Questions about the row below.
1) Find the entry just left of 6.
2) Find the first entry.
3) Find the 3rd entry from the right.
20	-32	-38	20	-23	31	15	6
1) 15
2) 20
3) 31

Questions about the row below.
1) Which number is the minimum?
2) Which number is the entry just right of 34.8?
3) Which number is the entry just left of the smallest entry?
4) Which number is the maximum?
5) Which number is the entry just left of 34.8?
6) Which number is the entry just right of the largest entry?
[70.8, 0.0, 19.0, -10.0, 34.0, -39.6, -37.7, 34.8, 20.8]
1) -39.6
2) 20.8
3) 34.0
4) 70.8
5) -37.7
6) 0.0

69	79	66	34	75	48	40	83	26	22	77	75	59	77
The entry just left of 34?
A: 66
The entry just left of the smallest entry?
A: 26

[[ 0.090 -0.259  0.200  0.198  0.117  0.149  0.188 -0.086  0.005 -0.066]
 [ 0.106 -0.082 -0.077  0.079  0.066  0.135  0.131 -0.066 -0.057  0.091]
 [-0.074 -0.135 -0.074 -0.066  0.103  0.093  0.061 -0.023 -0.049  0.137]
 [ 0.056 -0.226  0.130  0.111  0.074  0.194  0.146 -0.019  0.012  0.111]
 [-0.079 -0.218  0.167 -0.002  0.148  0.101 -0.068 -0.049  0.159  0.143]
 [ 0.085 -0.030  0.041  0.017  0.036  0.149  0.094 -0.039 -0.066  0.092]
 [-0.095 -0.206  0.141  0.128 -0.085  0.154  0.128 -0.045 -0.011  0.122]
 [ 0.030 -0.066  0.023 -0.031 -0.015  0.256  0.146 -0.002 -0.031  0.068]
 [ 0.067 -0.162  0.121 -0.063 -0.089  0.139  0.091  0.148 -0.020 -0.062]
 [ 0.047 -0.130  0.072  0.056 -0.127  0.178  0.096 -0.010 -0.021 -0.070]]
The last entry, reading row by row is -0.070
The entry in the top-left corner: 0.090
The 2nd smallest entry is -0.226
The entry just right of -0.095 is -0.206
Find the entry just right of -0.085.
0.154
The entry in the bottom-left corner: 0.047
The largest entry is 0.256
The entry just left of -0.086: 0.188
Find the 4th entry, reading row by row.
0.198
Find the top entry of the column that holds the smallest entry.
-0.259
Find the entry directly below 0.041.
0.141
Find the largest entry in the first column.
0.106
The second largest entry -> 0.200
Find the entry directly below -0.045.
-0.002
Find the top-right entry.
-0.066
Find the entry just left of the largest entry.
-0.015
Find the entry directly below 0.030.
0.067
The entry just right of 0.041 -> 0.017
The entry just left of 0.103: -0.066
The second entry on the main diagonal: -0.082
Find the last entry in the row that holds the largest entry.
0.068
The entry just left of -0.021: -0.010
Find the entry just right of the largest entry.
0.146
The third smallest entry -> -0.218
Find the entry just left of 0.094.
0.149
Find the entry just left of 0.122.
-0.011
The third entry on the diagonal from the top-right corner is -0.023
The entry just left of 0.096: 0.178
The second entry from the end, reading row by row -> -0.021

Read these off the array that follows.
1) Report the entry just left of the smallest entry.
2) Report the entry just right of -28.9.
3) Report the minimum.
4) Report the entry just right of 0.0.
[[0.0, -5.1, 3.1, -12.9, -11.8, -36.8], [9.8, 5.2, -8.8, -28.9, -3.4, 63.3]]
1) -11.8
2) -3.4
3) -36.8
4) -5.1

grid =
-5.0,-7.0,-20.3,-22.3,-22.9,-5.0,16.6
-5.0,-7.0,-5.9,-5.3,-9.6,-5.0,-1.4
-5.0,-7.0,-6.0,-8.4,-9.6,-5.0,4.4
8.4,-14.8,-5.9,-5.2,-9.6,15.7,-27.2
3.9,-9.3,-5.9,-5.3,-9.6,9.3,-22.0
-5.0,-7.0,-5.9,-7.5,-9.6,-5.0,3.6
-5.0,-7.0,-5.9,-5.3,-9.6,-4.0,-8.8
-5.0,-7.0,-5.9,-5.3,-9.6,-5.0,-1.4
-3.4,-7.0,-5.9,-5.3,-9.6,-0.6,-12.8
-5.0,-7.0,-5.9,-5.3,-9.6,-5.0,-1.4
-5.0,-7.0,-14.2,-16.5,-15.5,-5.0,12.0
-5.0,-7.0,-5.9,-5.3,-9.6,-5.0,-1.4
-5.0,-7.0,-5.9,-5.3,-9.6,-5.0,-2.6
Rows and columns are numbered from 0.
Report the entry in row 0 and column 2.
-20.3
The entry just left of -22.9 -> -22.3
The entry directly above the centre entry: -7.5
Report the bottom-left entry.
-5.0
Report the bottom-right entry.
-2.6
Report the entry directly above the smallest entry.
4.4
Report the entry just left of the centre entry.
-5.9
The entry directly below the smallest entry: -22.0
Report the entry just left of the largest entry.
-5.0
Report the minimum.
-27.2
The entry directly below the centre entry -> -5.3
Report the top entry of the column that holds the smallest entry.
16.6
The entry in row 0 and column 0 is -5.0
The entry in row 2 and column 2 is -6.0
The entry in row 1 and column 2 is -5.9
The entry at row 1, column 0 is -5.0
Report the entry at row 2, column 0.
-5.0
The entry in row 0 and column 1: -7.0
Report the entry directly above -0.6.
-5.0
Report the entry directly below 3.9.
-5.0
The entry directly below -14.2 is -5.9
The entry directly above 4.4 is -1.4

x = |  -2.3 |  -2.2 | -12.0 | -28.2 |  31.1 | -11.8 | -12.5 | -40.1 | -38.9 | -27.0 |  60.5 | -43.1 | -35.0 |  -6.7 | -10.6 |  12.7 |
The second entry from the right -> -10.6
The second entry from the left?
A: -2.2
The 1st entry from the left?
A: -2.3
The 3rd largest entry?
A: 12.7
The entry just right of the largest entry -> -43.1
The 3rd entry?
A: -12.0
The 3rd smallest entry: -38.9
The largest entry -> 60.5
The entry just left of 31.1 -> -28.2
The entry just left of -38.9: -40.1
The entry just left of -40.1?
A: -12.5
The third entry from the right?
A: -6.7

X =
-0.95,-0.95,-1.31,-1.54,0.22,-0.18,-1.79,0.63,-0.33
-1.36,-0.51,-0.70,-1.36,-0.34,-0.40,-0.91,1.71,-0.02
-1.33,-0.20,-1.84,-1.10,-0.70,-0.48,-1.10,1.82,-0.26
-1.28,-0.90,-1.29,-1.52,-0.03,-0.29,-1.37,0.58,-0.38
-1.34,-0.40,-1.10,-1.27,-0.47,-0.42,-0.97,1.76,-0.09
-1.36,-0.63,-0.22,-1.49,-0.19,-0.37,-0.82,1.68,0.09
-1.33,-0.26,-1.64,-1.14,-0.63,-0.47,-1.06,1.80,-0.21
-1.14,-0.92,-1.31,-1.53,0.09,-0.25,-1.59,0.61,-0.35
-1.46,-0.84,-1.26,-1.51,-0.16,-0.34,-1.16,0.56,-0.41
-1.00,-0.94,-1.31,-1.54,0.19,-0.20,-1.74,0.61,-0.33
-1.36,-0.55,-0.56,-1.39,-0.29,-0.38,-0.88,1.71,0.03
Counting starts at 0.
The entry in the bottom-left corner is -1.36
The entry just right of -0.90?
Answer: -1.29
The entry just right of the largest entry?
Answer: -0.26
The entry at row 2, column 0 is -1.33
The top entry of the column that holds the largest entry?
Answer: 0.63
The entry directly above the largest entry is 1.71
The entry at row 1, column 0?
Answer: -1.36
The entry at row 0, column 1 is -0.95
The entry just left of 1.80: -1.06
The minimum?
Answer: -1.84
The entry at row 0, column 0?
Answer: -0.95
The entry directly above the smallest entry?
Answer: -0.70
The entry in the top-right corner?
Answer: -0.33
The bottom-right entry -> 0.03
The entry just right of the smallest entry -> -1.10
The top entry of the column that holds the smallest entry?
Answer: -1.31
The entry directly below the centre entry is -0.63
The centre entry: -0.19
The entry directly above -0.09?
Answer: -0.38
The entry directly above the centre entry?
Answer: -0.47
The entry directly below -0.09 -> 0.09
The entry just left of the largest entry is -1.10
The entry just left of -0.48?
Answer: -0.70
The entry just right of the centre entry -> -0.37
The entry directly above -1.27: -1.52
The bottom entry of the column that holds the smallest entry?
Answer: -0.56
